Families of rows that turns and mirrors carry onto each other, the same ones carrying the whole set onto itself: the rest of each named row's family, in list order:
4 families of 4 rows:
Q759: [ 25 -21  16 -19  17  -8 -10  -3  -4  -5  15  10   1   2  14  -4 -17   3
   6   1 -13  16  14]
Q783: [-15 -28  -7 -18  -5 -27   4  23  21 -16   7 -14   3  -5  18   7   3   6
  -1 -11 -21 -20  11]
Q178: [-13   4  -1   3  17   5  14   6  12  -4  -8  14 -22   4  28   5 -24  11
   1  14   4   7 -11]
Q140: [-25 -22  -7  -8  -7  -9   8  17  24   4  12 -16 -13  -5  -7  14   4   6
  -6   4  -8 -22   2]
Q683: [ -9 -12   0  -4  14  11  14  -8  15  -7   2  13 -19  -1  29  -2 -30  14
 -15   8  -6   1 -14]
Q458: [ 20 -10  23 -13  14  -7  -5   1  -1  -4  22  30   1   3   9 -10 -12   3
  13  -5 -19  15  12]
Q370: [  3  12   6 -21 -17  -7  22  -4   8  -1  -9  16  12 -13  -9  -1   3   0
   5 -35 -23 -14   3]
Q466: [-21 -28  -3 -17  -1 -20  11  20  25  -6  -4 -17 -14  -8   9   6   8   7
   4   1 -15 -23   7]
Q89: [ 16  -1  23  -9  21   0   1  -1  -3  -1  24  18   8   8   0  -9  -9  11
  16   2 -25  11   8]
Q352: [  6  -2  18 -12  15  -4   2  -6  13  -3  31  23  11   4  -9  -6 -16   0
  11   2 -21  22  11]
Q605: [  8  14   0 -11 -21 -14  21   2  19  -7  -8  16   4 -14 -15  -1  -6  -1
  10 -29 -23 -14  12]
Q950: [-27 -18 -10 -11   1 -14   7  18  14   3   4 -17  -8 -15   4   4   7   9
   5   5 -23 -28   5]
Q664: [ 15  19  -1   0 -15 -22  18  -6  11 -15  -7  16   9 -13 -13  10 -11  -3
   6 -21 -13  -1   1]
Q338: [-11  15 -15  -1   1   4  12   6  16 -10  -8   1 -20   6  26   1 -23   1
  -3  16   5   3  -5]
Q786: [-13   0  -2  -9  12   7  17   4   5  -3  -9   9 -21   0  25 -10 -22  17
  -8  16  -3   6 -22]
Q771: [  8   1  -2 -19 -25  -4  18  -9  26   2  -2  10  11 -13  -4   2   1  11
   4 -37 -22  -3   7]

Which other rows belong to the same family as Q783? Q759, Q664, Q338
Which other rows belong to the same family as Q605? Q178, Q458, Q466
Which other rows belong to the same family as Q683? Q140, Q352, Q771

Families of rows that turns and mirrors carry onto each other, the same ones carrying the whole set onto itself: the rest of each named row's family, in list order:
3 families of 6 rows:
Q535: [-15  -6  14   1   4   6  -9  -5   9   1 -26]
Q465: [ 31   3  -9   6   5  -8 -14  11 -20 -14  15]
Q459: [-13 -11  -6   4  27  -3   3   4  -2  -1 -17]
Q730: [-14 -16  10  20   8   2  -7   4   9 -11 -16]
Q186: [ 29  12   7  -2 -16   1 -24   1 -12  -8   6]
Q340: [-12  -5  15  -7   0   1  -9  -2   8   3 -29]
Q495: [-18  -8   0   7  22   3   0  -1   4   0 -19]
Q141: [-10 -21  12  22   4  -3  -7   7   7 -13 -16]
Q967: [ 23  18 -11 -17  10   0 -10  -1 -20   2   3]
Q195: [ 25   3 -10  13   7  -4 -11   6 -17 -17  17]
Q135: [ 27   8  -2 -11 -13 -10 -22   0 -14 -10   4]
Q872: [ 29   1 -11   2  -1 -14 -16   4 -18 -19  14]
Q12: [-15 -21  11  23  11   7  -9   1  -1  -6 -12]
Q808: [ 32  10   5  -5 -12  -3 -21   6 -16  -9   4]
Q869: [-17 -12  18   5   2   8 -11  -4   1   5 -22]
Q862: [-18 -10   4   6  23   6  -2  -3  -6   5 -16]
Q199: [ 28  16  -9 -14   9  -5 -14   4 -24  -2   7]
Q219: [ 25  11 -15 -14   8 -13 -14  -3 -20  -7   7]

Which other rows belong to the same family as Q495? Q535, Q465, Q730, Q808, Q199
Which other rows belong to the same family as Q872? Q135, Q12, Q869, Q862, Q219

Families of rows that turns and mirrors carry onto each other, the same ones carrying the whole set onto itself: the rest of each named row's family, in list order:
4 families of 4 rows:
Q760: [-14 -26  -5  16   3   0  -9 -17  18  -9  -1 -12  -8  12 -24   3  -9  22
  -4   7  15 -12  -8  20]
Q542: [  7  -9   5  17 -29   1 -18  -2  26  16 -16   0  15 -11 -18   3 -14  22
 -24   9   1   6   7 -12]
Q647: [ -7  -4  -9  17  11  -2 -22  25 -18   7 -19   9   4  25   2  17  16  11
   9   2   1   7  17   6]
Q469: [ -9   4  -2  18   9  -7 -16  34 -10  11 -21  11   9  26  -4  18  10  15
   3   5   0   4  21   3]
Q974: [-10 -11  14 -10  22   2 -10 -24  -6   7  -2  38   2   2  -1  -7   2  10
  -2   2  -6  12 -18  -8]
Q96: [  3   0  12  -1  26   0  -6 -12 -10   2 -11  40   4   1   7  -3   5   1
   1   2  -4  17 -16  -3]
Q119: [ -9 -16  -5  18  18   4  -5 -16  20 -10   6  -7 -14  12 -23   9  -9  16
  -4  12  13  -7 -14  18]
Q159: [ -1   2  15  -9  27  -3 -10 -22  -4  11 -13  37   7   1   2   1   5   4
  -2   3  -5  21 -15  -4]
Q740: [-16 -18   5  13  11  -2   2 -14  20 -10  -2  -3  -7  17 -27   4 -12  22
  -5  11  14 -15 -14  21]
Q293: [ -1 -12   2   7 -29   2 -21  -2  16  28 -18   7  15  -4 -17   9 -10  23
 -17   8  -5  13  11 -23]
Q80: [  2  -5   5  12 -24   7 -21  -3  25  27 -11   4  18 -11 -17   7 -11  26
 -25   9   1   6   2 -16]
Q858: [ -8   0  22  -5  22  -4  -4 -15 -11  10  -5  43   2   6  -1  -8   3   8
  -3   8  -6  13 -13  -2]
Q731: [ -4   1  -8  24  10  -3 -23  27  -1  13 -18   8   8  23   3  19  15  18
   1   2  -3  11  25  13]
Q496: [-13 -21  -2  17  19   3  -4 -18  26 -17   3  -1  -7   9 -18   3 -14  18
  -6   8  10  -9 -17  13]
Q898: [ -2  -1  -7  25   8  -4 -22  28   1   9 -27  10  10  25   4  19  10  14
  -1   2  -6  14  22  -1]
Q291: [  0  -6   8  12 -31  -1 -10  -1  20  27 -15   6  13  -5 -24   6 -18  24
 -20  14  -4   7  10 -14]

Which other rows belong to the same family as Q291? Q469, Q740, Q858
Which other rows belong to the same family as Q96? Q542, Q496, Q898
Which other rows belong to the same family as Q760? Q647, Q974, Q293

Families of rows that turns and mirrors carry onto each other, the same ones carrying the whole set onto itself: the rest of each named row's family, in list order:
6 families of 6 rows:
Q818: [ -8   6  -8  21  32  26  13   9   2 -12 -16   5  -7 -10]
Q124: [ 12  15  11  36  -3  11   1  18 -23  -3  20  13 -26  -5]
Q703: [ -6  -2  20  28  15  17  -2  26 -19 -18  26  13   0   6]
Q802: [ 18   2   7  41  20  12  10   6 -30  -6   6  13  -6  -3]
Q907: [ -4  11  22  10  14 -16 -14  19 -24   0  18   6 -34   3]
Q313: [  7  -3  20  22  33 -14  -6   6 -37  -4   4   5 -13  10]
Q56: [-15   6  19  16   5  13  -9  33 -10 -16  27  15 -15   1]
Q942: [ -5  20   1  32   4  29   4  18   3 -11   6   2 -26  -9]
Q650: [ -9   7 -11  -2  34  -2   7  12  -9  -3 -22  17  -8 -15]
Q399: [ -7  -4   3  -2  16  12  -7   4 -16  -3 -28  31 -31  11]
Q636: [  6  -6  12  34  31  16   3  -7 -29   1 -10   4   1   4]
Q428: [ -7  -9  16  23  32  14   3  21 -20 -20  13  14   9   7]
Q77: [  3   6  -2  36  26  30  14   8  -3 -14  -7   2  -6  -6]
Q568: [ -7  16  19  26  -8  13 -13  12 -15   6  14   6 -35  -1]
Q326: [  0  -4  15   8  42 -18  -5   7 -29  -4  -5   9 -10   4]
Q26: [  1 -10   6  10  23  17  -4  -2 -24  -6 -27  28 -24  14]
Q806: [-23   9  -2  -7  24   2  -7   8  -3   7 -21   9 -21 -13]
Q852: [-26  -1   6  -6  30   7  -5  28  -4 -16   1  17  -3  -4]
Q380: [  6   5  24  22  19 -13 -12  12 -32  -3  17   4 -23   7]
Q779: [  9  -9  12  23  14  22  -6  -3 -30  -7 -15  27 -24  19]
Q68: [-10   2   7  -2   3  13 -11   8 -15  -3 -18  31 -42   9]
Q622: [  1  12   4  40  12  32   8  11  -4 -13   4   1 -16  -4]
Q445: [ 10  -2  -4  22  37   6  13   4 -23  -5 -15  16   1  -6]
Q973: [-11   3  12  -6  36 -20 -10  14 -23  -1  -7  10 -20  -2]
Q413: [-21  17   7   1   0   6 -15  14  -3   9  -3   8 -36 -10]
Q231: [-14  21  -5  16   9  24   3  19  11  -9  -3   5 -27 -15]
Q618: [  6   5  20  43   7  19  -3   2 -28   3  10   3 -16   6]
Q264: [-16  -8   8   6  38  10   1  21 -13 -18   2  16   9   2]
Q828: [ -2   4  14  12  -4  17 -14   7 -20  -4  -7  28 -44  13]
Q824: [-27   7  11  -1  13   7 -10  33  -3 -15  15  16 -16  -4]
Q801: [-13  18  -6  -6  12  -4  -1  22  -2   0  -8  19 -28 -19]
Q725: [ -9  -4   2  10  39   7   2  -2 -15   5 -26   9  -2  -6]
Q830: [  7  -2  15  22   1  21  -8   2 -26  -4  -7  28 -34  18]
Q635: [ -5  22   4  14  -6   4  -6  23  -8   0  13  18 -36 -15]
Q566: [-14  13  -8  13  25  23   9  15  11 -10 -13   3 -18 -16]
Q258: [-12  11  17  -3  21 -22 -14  20 -17   2   6  10 -31  -3]

Which other rows belong to the same family as Q77? Q818, Q942, Q622, Q231, Q566
Which other rows belong to the same family as Q636? Q568, Q806, Q413, Q618, Q725
Which other rows belong to the same family as Q907? Q313, Q326, Q380, Q973, Q258
Which other rows belong to the same family as Q635? Q124, Q802, Q650, Q445, Q801

